(in the rows, 100 means zero)
A state moves one step at a time under one of 6 hidden systems, and each row is a state written as 22 numbers. Each run below is a few steps of one system.
kub, seq 1, 11 rows:
[[128,102,83,63,112,97,118,98,92,55,137,104,91,107,125,115,120,69,95,114,112,96],
[63,98,107,83,87,135,108,78,106,75,105,73,79,77,114,130,117,111,134,126,102,106],
[80,61,91,150,93,114,114,68,104,128,77,113,121,80,107,94,125,111,118,104,109,84],
[116,99,105,129,108,113,123,113,62,111,117,146,100,102,56,84,99,73,65,106,117,82],
[118,136,101,74,112,89,103,102,97,89,121,130,59,72,67,101,67,82,126,88,102,150],
[89,122,93,72,88,104,72,79,136,107,118,66,108,75,108,57,126,118,139,62,102,100],
[62,83,67,107,101,100,71,97,86,128,75,79,103,111,102,75,87,127,76,117,128,29],
[135,73,81,96,128,62,133,144,84,92,86,157,80,117,117,131,84,124,89,107,123,81],
[130,141,138,84,101,123,119,142,118,78,146,97,66,81,113,112,131,127,106,123,67,142],
[92,112,78,118,92,110,65,49,111,132,79,48,110,54,111,79,106,96,126,140,44,123],
[92,81,54,104,107,65,98,74,53,116,84,116,160,128,100,80,140,44,88,90,97,35]]
tila, seq 2, 11 rows:
[[103,64,110,125,100,104,105,111,96,100,72,93,108,135,119,114,79,132,60,122,116,75],
[94,99,135,97,93,97,110,102,77,62,91,113,94,143,92,114,69,97,79,110,125,128],
[96,97,154,96,78,128,101,81,112,84,94,78,116,109,72,107,86,95,113,73,103,138],
[100,75,111,117,97,111,83,90,126,135,76,74,112,94,85,107,62,140,94,66,97,81],
[118,96,94,87,117,66,89,135,96,105,86,109,98,138,104,108,59,124,66,80,108,79],
[99,132,136,70,93,92,102,139,103,61,114,96,78,129,103,118,92,99,97,96,100,148],
[111,95,127,87,89,119,98,75,138,91,91,65,100,72,108,117,95,122,142,95,80,144],
[136,63,91,98,108,103,92,93,110,127,70,65,125,95,116,108,92,148,87,112,79,52],
[92,109,101,103,109,71,103,134,59,87,87,119,92,149,122,119,86,126,56,135,93,85],
[83,119,143,95,81,100,116,83,93,42,115,101,102,132,116,123,110,67,107,103,101,171],
[95,65,122,109,81,160,97,47,140,103,98,41,121,70,87,115,96,101,120,87,96,100]]
nimi, seq 3 (11 x 22):
[[63,125,105,108,95,110,83,110,91,108,97,104,69,92,60,100,66,73,101,101,104,125],
[119,88,89,90,99,75,85,90,127,106,80,101,117,97,96,59,98,77,130,67,130,118],
[92,105,110,76,100,108,90,140,94,112,105,90,105,118,73,86,100,131,85,75,117,46],
[109,86,101,123,114,66,121,102,88,104,78,153,83,110,112,115,58,136,92,96,114,122],
[168,107,117,75,107,102,113,126,112,98,111,93,108,80,105,88,135,117,118,117,72,109],
[67,126,91,114,104,114,82,76,81,135,102,81,80,70,87,113,69,136,90,120,55,89],
[110,92,47,104,113,51,96,63,99,104,95,113,126,100,144,87,123,63,110,91,89,100],
[61,130,99,56,95,115,97,145,94,74,134,79,78,116,108,119,141,99,99,105,106,65],
[67,72,95,126,98,107,120,59,108,83,87,129,58,82,115,127,57,119,121,107,145,134],
[161,61,108,91,101,136,125,105,111,98,104,91,138,79,75,78,153,64,122,102,113,69],
[47,130,115,140,95,121,87,127,56,135,92,110,81,106,41,107,72,85,63,123,80,88]]
Gita, seq 4 (11 x 22):
[[70,119,86,105,107,85,83,118,105,138,110,117,90,98,81,87,81,126,93,45,103,70],
[140,100,72,86,128,84,105,131,123,104,129,115,69,91,115,106,75,117,80,81,109,84],
[149,101,105,61,113,115,101,122,96,94,94,77,80,78,81,113,82,115,109,142,82,95],
[102,101,104,110,96,85,84,101,89,132,49,87,112,85,105,84,106,135,124,139,64,111],
[106,115,86,131,102,66,103,98,80,108,103,119,130,124,139,77,139,90,72,114,72,105],
[90,116,95,102,104,105,125,69,76,59,139,110,86,106,125,138,104,65,80,120,84,122],
[76,83,116,74,81,134,108,63,119,72,99,60,105,83,110,131,122,106,149,98,100,107],
[54,76,96,120,84,123,79,100,110,129,81,68,130,112,91,73,123,105,92,87,125,46],
[96,71,66,150,117,85,116,111,98,121,101,156,91,108,91,102,77,66,71,77,138,81],
[142,113,111,67,109,104,119,134,114,73,124,123,72,85,64,111,100,46,129,87,114,139],
[86,143,117,57,84,114,58,96,107,102,92,55,79,74,70,56,80,126,136,113,101,129]]
runu, seq 5, 11 rows:
[[107,103,95,93,103,92,84,116,113,97,83,85,84,99,102,96,82,88,105,114,100,119],
[102,95,91,90,101,79,95,101,102,94,75,99,97,100,117,89,102,103,125,116,110,116],
[92,101,98,94,94,94,102,100,93,90,94,98,108,111,121,82,128,110,105,115,113,93],
[96,100,106,100,98,110,116,83,83,87,115,105,102,103,108,104,110,116,91,111,107,88],
[112,102,107,100,104,106,114,88,90,100,117,106,114,99,89,111,109,96,95,89,84,90],
[89,112,104,107,101,105,93,103,96,111,107,96,102,101,85,113,92,90,89,88,78,99],
[96,98,93,109,103,94,93,100,115,105,96,101,92,100,102,107,80,88,98,84,101,115],
[104,96,93,87,100,95,90,116,112,92,91,87,97,107,101,91,100,82,109,99,114,104],
[92,91,105,93,94,102,100,103,98,96,81,95,95,100,100,96,99,115,116,114,116,102],
[114,94,107,109,99,99,108,97,98,100,97,106,111,101,109,84,117,114,100,107,106,102],
[106,117,104,95,102,104,102,99,81,95,116,102,98,105,96,90,104,104,85,114,93,97]]
nimi, seq 6, 11 rows:
[[63,109,107,97,98,94,100,106,94,97,86,108,70,95,101,137,80,125,120,105,92,118],
[124,75,87,113,100,102,107,80,127,104,98,100,112,80,127,77,124,107,119,102,113,105],
[95,110,95,97,105,128,100,108,75,107,126,89,98,101,76,104,105,92,68,112,91,52],
[87,103,90,114,106,68,106,88,83,93,78,135,88,106,101,115,79,70,112,105,98,140],
[114,112,113,69,87,110,90,123,130,88,109,76,107,91,102,68,143,95,131,95,107,109],
[62,98,98,115,98,121,89,78,92,118,104,95,83,92,81,102,57,134,79,87,118,72],
[140,71,85,103,115,62,122,98,94,98,86,136,130,114,106,103,110,71,104,83,110,98],
[91,132,130,82,95,119,97,166,97,97,110,88,79,106,84,110,123,114,99,120,80,104],
[98,100,87,131,102,92,90,50,115,110,90,107,76,73,116,85,51,124,106,107,107,144],
[146,91,82,58,106,96,95,92,99,103,114,73,147,97,93,81,138,78,108,80,86,48],
[24,120,100,115,99,88,96,126,66,110,86,119,75,124,94,142,83,120,81,107,89,81]]
kub, seq 7:
[[151,97,88,99,107,81,100,91,94,107,96,98,134,98,110,69,129,76,101,112,79,104],
[67,133,98,75,96,97,91,95,56,78,112,89,99,119,89,104,109,68,90,125,91,95],
[73,86,78,101,102,78,109,63,116,83,98,112,88,98,140,131,87,102,120,80,115,120],
[106,76,120,108,90,148,118,94,117,94,132,78,118,102,101,104,126,117,81,82,116,62],
[91,79,108,124,104,121,104,112,86,125,63,105,79,80,55,124,62,103,108,131,101,98],
[133,109,108,112,104,66,112,126,107,115,95,146,118,94,89,72,130,78,127,69,95,132],
[83,158,106,90,91,115,67,101,89,89,141,74,83,109,85,51,95,81,68,110,101,119],
[106,81,58,65,111,64,80,50,107,93,73,84,99,92,123,100,56,114,129,91,120,94],
[87,85,116,75,94,105,117,128,93,89,109,97,128,130,114,112,150,143,96,76,116,33],
[72,94,105,149,105,118,109,132,100,112,85,110,48,94,108,144,56,136,73,146,89,115],
[191,88,103,113,113,86,121,97,125,115,104,114,128,73,112,89,123,84,116,91,61,135]]
tila, seq 8 (11 x 22):
[[91,106,113,81,98,108,97,149,114,74,100,93,60,115,108,101,90,119,97,118,136,109],
[123,91,127,75,95,93,116,93,102,81,72,110,95,87,93,110,94,123,152,106,105,142],
[136,89,129,102,96,124,109,97,103,117,105,84,128,92,95,94,118,148,93,98,78,77],
[87,116,90,110,110,81,97,83,68,109,100,111,91,111,118,114,66,148,67,113,77,86],
[98,115,111,73,95,75,97,90,84,62,109,89,123,145,114,119,106,59,88,84,88,121],
[60,93,115,112,81,146,91,99,133,95,107,52,90,91,103,132,109,84,106,98,89,106],
[118,44,72,120,112,86,99,89,117,123,51,100,101,88,109,120,64,103,111,103,110,89],
[140,94,119,101,106,103,108,154,84,90,98,109,106,138,87,79,104,92,55,123,124,82],
[66,141,137,110,84,103,98,94,85,78,103,117,68,101,91,84,82,119,112,119,112,169],
[121,82,117,76,86,97,92,43,123,96,91,72,149,97,97,78,106,108,137,49,102,110],
[74,89,87,98,107,120,86,124,104,134,104,71,96,102,94,118,92,153,69,87,95,14]]
runu, seq 9 (11 x 22):
[[118,106,126,95,98,107,100,147,112,83,89,93,81,112,97,100,98,98,96,125,103,129],
[121,108,119,87,96,91,99,84,99,85,83,92,98,92,114,95,96,120,126,126,83,146],
[107,112,91,88,99,69,85,85,82,97,88,86,132,124,130,78,119,103,95,109,79,98],
[67,105,92,99,100,82,107,98,72,80,105,118,95,134,122,118,97,106,79,101,113,88],
[98,86,117,94,96,111,128,101,113,75,122,108,106,109,109,134,123,89,108,70,109,102],
[96,95,131,98,85,141,95,99,104,99,98,58,119,104,75,117,109,84,97,105,79,93],
[107,85,109,136,102,94,97,77,89,120,69,107,112,103,82,103,62,92,88,106,87,123],
[113,122,95,106,104,66,91,131,99,98,100,128,101,122,95,67,106,56,92,88,108,133],
[67,131,114,62,88,99,86,104,103,70,111,91,72,103,100,89,93,112,125,94,126,129],
[115,67,111,78,90,103,96,69,122,94,83,69,131,105,117,95,100,142,121,73,114,83],
[113,80,110,108,103,105,103,132,74,111,79,93,123,135,93,101,105,117,60,124,101,50]]
Kinul, seq 10:
[[109,110,94,73,102,81,93,96,101,94,109,88,116,111,122,96,113,122,104,82,87,85],
[71,96,91,88,103,103,94,101,89,95,92,88,88,111,101,133,83,106,94,106,100,76],
[104,72,101,115,103,86,116,106,117,94,84,114,102,107,121,128,97,103,109,88,107,112],
[116,95,121,98,94,125,105,111,106,86,111,75,115,112,94,109,120,74,87,108,89,100],
[94,109,108,115,94,103,91,62,94,96,93,93,98,96,97,91,76,88,100,112,96,137],
[104,113,100,85,95,74,94,89,91,106,100,109,134,111,95,76,122,88,115,67,93,98],
[59,113,96,98,96,111,93,112,83,95,114,101,84,117,87,99,94,94,80,98,123,76],
[118,79,107,103,103,91,114,102,121,91,96,121,86,100,110,100,76,133,109,78,136,113],
[135,96,128,81,101,121,106,133,96,105,99,82,113,102,71,109,111,105,97,105,81,82],
[92,114,105,137,101,97,91,91,88,115,84,104,85,97,104,99,73,110,83,134,74,133],
[126,120,86,82,106,61,92,94,104,94,112,100,127,113,136,75,132,97,103,81,79,107]]
Kinul, seq 11 (11 x 22):
[[125,80,137,93,98,128,123,126,104,91,101,91,114,105,75,138,112,90,102,97,86,93],
[98,108,122,147,94,117,96,81,100,112,93,93,99,95,93,101,78,90,79,121,73,142],
[128,127,92,91,100,67,81,76,99,102,113,96,136,113,112,59,114,76,94,74,78,119],
[48,135,87,63,94,92,73,103,75,86,112,85,89,117,85,92,94,84,98,93,115,83],
[68,73,100,103,97,83,107,106,119,98,79,125,85,108,114,109,83,144,125,67,152,96],
[138,62,128,96,102,130,124,142,105,99,98,91,119,117,84,119,117,113,81,99,111,56],
[126,104,122,134,104,118,112,95,83,95,94,106,79,91,90,115,59,99,73,154,79,147],
[138,140,111,88,98,65,91,81,103,103,110,100,132,96,120,70,130,96,119,83,48,148],
[32,145,79,72,91,100,60,87,74,105,119,57,104,113,98,89,109,95,85,98,82,64],
[61,65,60,103,109,61,98,78,114,98,77,127,83,114,134,117,62,126,113,63,156,82],
[130,54,125,74,104,120,135,164,118,78,98,101,113,123,84,143,132,83,106,84,130,58]]
Gita, seq 12 (11 x 22):
[[87,89,90,128,108,88,100,85,91,120,85,122,90,100,98,107,57,126,84,92,109,96],
[142,97,110,86,109,84,119,128,111,90,110,118,112,108,101,113,118,90,107,74,90,107],
[85,130,111,92,94,122,80,113,98,94,108,66,75,96,88,106,81,95,87,125,80,115],
[113,76,89,105,99,80,91,61,115,108,68,89,118,93,130,86,88,131,121,96,100,110],
[104,105,105,90,102,88,104,123,67,96,105,102,132,140,94,101,129,78,71,98,89,63],
[62,101,96,129,102,104,113,102,105,89,100,119,55,94,117,146,72,97,99,117,102,135],
[139,81,122,80,87,121,104,92,140,79,106,70,126,93,111,76,133,97,127,86,112,119],
[65,113,106,108,91,118,72,86,64,120,88,76,114,116,57,80,79,90,70,110,97,67],
[92,78,75,125,114,48,118,91,111,113,81,157,97,101,126,121,81,109,120,57,112,117],
[130,125,121,54,101,116,105,159,113,64,146,84,90,118,95,102,136,65,85,96,104,96],
[74,98,101,105,93,130,78,63,102,104,78,65,58,71,89,101,35,141,109,141,112,119]]

Which system made each of these runs?
seq 13 (2 x 22):
[[126,91,86,77,111,92,102,101,99,105,104,94,108,98,106,101,95,128,96,89,100,64],
[88,107,98,91,105,102,100,133,93,106,95,96,84,99,102,124,106,119,100,115,80,82]]
 | kub
seq 14, 2 rows:
[[89,101,81,109,106,127,119,71,90,100,124,100,73,58,115,127,109,114,109,138,83,90],
[90,94,67,110,104,111,108,69,86,106,109,103,103,70,96,106,128,46,117,121,89,91]]
 | nimi
seq 15, 2 rows:
[[136,119,130,98,113,98,123,95,57,90,110,130,94,106,70,125,60,116,71,112,77,117],
[110,140,136,106,87,101,82,74,94,98,111,76,125,113,86,86,91,84,82,89,52,150]]
 | tila
seq 16, 2 rows:
[[94,98,97,94,103,74,109,135,107,97,89,133,85,106,111,90,110,125,120,86,129,101],
[110,91,116,92,98,131,110,132,107,92,109,79,89,102,105,106,116,134,87,123,110,73]]
 | Kinul
seq 17:
[[103,97,130,91,87,108,103,101,115,95,104,77,130,111,116,110,132,130,111,77,78,100],
[85,92,97,115,101,114,89,73,81,107,95,73,109,114,97,119,69,99,64,112,84,75]]
 | Kinul
seq 18, 2 rows:
[[93,113,135,100,89,137,108,87,99,89,118,92,84,84,67,112,83,99,103,102,98,125],
[96,97,106,103,91,96,82,80,123,128,87,83,123,87,92,83,95,123,122,60,90,101]]
 | Gita
seq 19:
[[138,106,98,136,115,109,104,119,118,120,128,133,74,82,77,64,71,95,70,88,123,116],
[160,127,107,65,115,90,99,87,89,104,114,106,100,72,55,92,70,90,118,86,71,127]]
 | Gita
seq 20 (2 x 22):
[[97,100,97,103,104,90,111,57,61,93,103,128,101,109,96,83,72,137,85,107,130,91],
[84,125,127,71,91,100,101,88,68,85,115,98,128,127,64,104,106,79,98,65,97,92]]
 | tila
seq 21, 2 rows:
[[80,104,77,99,102,95,94,105,88,101,95,110,81,95,101,77,102,99,106,118,130,91],
[114,100,88,93,107,92,114,98,96,89,111,121,86,92,117,86,104,126,103,106,125,97]]
 | kub
seq 22:
[[77,116,98,109,95,93,97,68,73,88,108,106,99,115,116,86,92,111,80,110,107,106],
[77,98,106,79,87,100,96,76,93,82,100,83,121,120,94,108,109,70,112,77,107,96]]
 | tila
seq 23:
[[109,88,103,90,95,108,97,50,81,93,99,77,127,108,99,88,89,113,90,105,107,79],
[95,102,97,91,110,75,116,89,61,99,93,135,107,110,76,123,87,84,104,89,94,94]]
 | Kinul
seq 24 (2 x 22):
[[113,104,85,92,115,89,93,103,117,122,122,93,109,99,106,118,89,125,83,51,72,64],
[114,90,73,87,120,99,95,128,111,107,100,80,79,97,109,140,76,99,82,110,78,72]]
 | Gita
seq 25:
[[140,124,119,69,102,79,93,146,102,90,106,92,118,127,110,76,128,104,90,95,84,104],
[77,127,97,88,93,88,70,96,94,87,84,62,86,115,126,108,81,108,92,138,71,125]]
 | kub
seq 26 (2 x 22):
[[85,77,95,109,100,149,113,82,102,100,128,82,99,86,80,137,103,72,84,95,103,61],
[100,83,79,130,116,92,99,103,83,132,70,123,91,87,64,117,60,66,95,108,93,97]]
 | tila
seq 27, 2 rows:
[[132,68,104,127,91,103,101,87,150,101,90,100,115,92,129,53,112,115,114,85,133,128],
[119,106,125,88,92,126,93,103,55,101,92,83,117,114,55,59,99,109,76,138,111,68]]
 | kub
seq 28 (2 x 22):
[[137,87,103,43,107,90,95,103,86,72,83,77,106,122,89,110,71,93,103,112,114,87],
[86,87,120,99,97,72,113,126,84,113,51,122,114,114,98,123,112,132,132,98,85,99]]
 | runu
seq 29:
[[121,96,114,103,100,92,116,126,116,102,83,117,96,82,101,109,124,97,141,106,87,137],
[96,138,107,103,88,113,71,98,99,103,117,68,106,103,97,51,122,84,86,119,84,118]]
 | Gita
seq 30 (2 x 22):
[[71,128,100,94,99,109,100,87,123,81,141,89,70,90,110,138,83,83,99,71,83,132],
[105,70,88,75,96,105,78,75,134,96,81,44,123,100,102,118,87,68,121,74,94,88]]
 | runu
seq 31 (2 x 22):
[[93,110,107,110,95,96,94,137,103,128,76,100,101,85,104,85,135,133,123,121,77,101],
[106,121,75,134,109,77,87,101,83,119,101,114,102,104,119,67,106,87,69,130,79,110]]
 | kub
seq 32, 2 rows:
[[140,115,119,107,106,98,99,129,93,115,84,98,100,90,89,94,105,105,101,134,56,126],
[102,137,91,94,99,68,80,90,83,107,95,94,121,105,105,79,122,65,109,112,56,131]]
 | kub
seq 33, 2 rows:
[[124,95,98,94,108,93,121,101,114,88,125,115,105,97,115,114,117,95,105,76,99,101],
[84,115,108,81,93,124,88,109,94,98,106,62,99,100,87,117,110,92,98,113,76,84]]
 | runu
